A =
[[126 129 126 133]
 [130 126 129 124]
 [112 120 140  98]
 [128 128 127 126]
 [126 128 124 144]
 [124 135 131 134]
 [140 129 118 127]
 [127 128 132 133]]
Indices start at 1.
The entry directly above the smallest entry -> 124
Give the entry at row 1, column 3.
A: 126
Give the entry in the top-right corner.
A: 133
The bottom entry of the column that holds the largest entry is 133
The entry at row 3, column 1 -> 112
Give the entry in the bottom-left corner.
A: 127
The entry in row 2 and column 1 is 130
The entry in the top-left corner -> 126
Give the entry at row 1, column 2.
A: 129
Give the entry just left of the smallest entry.
A: 140
The entry directly below 98 is 126
The entry at row 2, column 2 -> 126

x =
[[115 125 150 122 118 126]
 [121 108 117 134 139 127]
 [130 144 105 131 121 125]
 [112 138 135 143 113 123]
 [142 118 115 110 142 132]
 [137 148 144 116 117 130]
 [147 133 128 145 137 132]
 [147 123 150 128 139 135]
 [108 129 115 131 118 121]
 [137 144 145 115 119 130]
 [136 136 122 101 125 129]
 [136 137 121 101 125 129]
 [147 119 120 112 144 134]]
Rows and columns are numbered from 1.
The entry just right of 133: 128
Report the entry in row 1 and column 3.
Answer: 150
Report the entry at row 1, column 1.
Answer: 115
The entry in row 3 and column 1: 130
The entry in the bottom-right corner: 134
The entry in row 3 and column 3 is 105
The entry at row 1, column 2 is 125
The entry in row 2 and column 1 -> 121
The entry in the top-right corner is 126
Report the entry at row 2, column 3.
Answer: 117
The entry in the bottom-left corner -> 147
The entry in row 3 and column 2: 144

X =
[[138 137 120 113 112 138 143 141 117 105 119 129 143 123]
 [126 121 156 114 120 118 130 117 140 116 136 109 145 123]
 [121 128 116 117 117 109 121 145 114 123 145 141 147 143]
 [143 135 122 109 132 111 142 145 137 116 124 112 131 111]]
The entry in the bottom-left corner: 143
Which number is the bottom-right entry? 111
Which number is the entry in the top-right corner? 123
The first entry, reading row by row is 138
The second entry from the end, reading row by row -> 131
The minimum -> 105
Which number is the 3rd entry from the end, reading row by row? 112
The fourth entry in reading order -> 113
The third entry in reading order is 120
The second entry on the diagonal from the top-right corner: 145
Which number is the entry just right of the smallest entry? 119
Which number is the entry directly below 156? 116
The largest entry in the last row: 145
The bottom entry of the column that holds the smallest entry -> 116
Which number is the 2nd entry on the main diagonal? 121
Which number is the entry directly below 126? 121

data =
[[120 119 123 131 131 134 123 126]
 [124 123 126 129 128 132 127 126]
 [134 139 131 123 126 120 132 130]
 [128 129 128 128 126 126 130 126]
 [156 138 123 136 114 128 142 127]
 [126 131 129 123 131 122 126 128]
 [130 135 133 126 128 122 129 131]
 [148 127 119 141 120 140 135 128]
 [118 128 129 118 138 122 120 128]
 [122 121 125 128 132 132 124 128]
 [130 130 133 130 121 124 133 129]
 [140 142 132 124 128 121 131 131]]
Indices start at 1.
Read off the entry in the bottom-left corner.
Answer: 140
Read off the entry in row 2 and column 1.
Answer: 124
The entry in row 2 and column 3: 126
Read off the entry directly below the smallest entry.
Answer: 131
The entry just right of the largest entry -> 138
Read off the bottom entry of the column that holds the smallest entry.
Answer: 128
The entry in row 1 and column 3 -> 123
The entry in the top-left corner: 120
Read off the entry at row 1, column 2.
Answer: 119
The entry in the top-right corner is 126
Read off the entry just right of the smallest entry.
Answer: 128
The entry directly above the largest entry is 128
The entry in the bottom-right corner is 131
The entry directly below the largest entry: 126
Read off the entry in row 3 and column 1.
Answer: 134
Read off the largest entry.
Answer: 156
Read off the entry directly below 148.
Answer: 118
The entry just right of 139 is 131

array([106, 126, 104, 103, 125])
Read off the entry just right of the centre entry.
Answer: 103
Read off the 4th-last entry.
Answer: 126
The third-last entry -> 104

a =
[[116 110 121 150 123 110 130 138 140 140 146 135 132 121 110]
 [145 131 151 124 121 121 115 136 110 110 130 110 140 140 137]
 [109 129 110 134 140 133 139 121 139 149 123 148 118 110 120]
 [108 128 110 136 139 131 139 120 140 151 126 145 120 111 116]]
The 5th-last entry, reading row by row -> 126
Which number is the first entry on the diagonal from the top-right corner? 110
Which number is the first entry, reading row by row? 116
Which number is the largest entry in the last column? 137
Which number is the entry just left of 150? 121
The bottom-right entry -> 116
The entry in the bottom-left corner: 108
Which number is the 5th entry, reading row by row? 123
Which number is the largest entry in the first row? 150
Which number is the entry just right of the smallest entry? 128
Which number is the 3rd entry on the main diagonal? 110
Which number is the entry directly above the smallest entry? 109
Which number is the entry directly above 126? 123
The entry directly below 135 -> 110
Which number is the entry directly above 115? 130

M =
[[110 131 125 125 152 129 139 106 129 103 108]
 [137 115 131 128 106 115 136 145 119 123 133]]
Rows and columns are numbered from 1.
The entry just right of 123?
A: 133
The top-left entry?
A: 110
The entry in row 1 and column 3: 125
The entry just left of 139?
A: 129
The entry in row 1 and column 2 is 131
The entry just right of 139 is 106

Questions about the table below.
1) Read off the top-left entry.
2) Read off the 3rd entry in reading order.
3) Read off the last entry of the largest entry's row.
4) Read off the first entry on the diagonal from the top-right corner.
5) Read off the entry just right of the largest entry.
6) Read off the 3rd entry on the diagonal from the top-right corner.
7) Read off the smallest entry in the last row.
8) Read off the third entry on the main diagonal.
117	102	121	125	122	124	126	125	127
129	137	124	121	123	132	126	136	121
130	115	124	138	126	131	116	130	142
115	127	134	126	124	129	136	132	122
129	124	116	114	130	126	121	129	138
121	146	128	110	136	129	134	133	122
121	120	125	122	135	126	126	126	118
141	152	130	125	130	130	130	131	132
130	120	114	116	115	127	123	130	119
136	114	115	123	123	123	121	122	110
1) 117
2) 121
3) 132
4) 127
5) 130
6) 116
7) 110
8) 124

[129 137 112 121 152 122 120 132]
Give the smallest entry.
112
Give the entry just right of 129.
137
Give the entry just right of the largest entry.
122
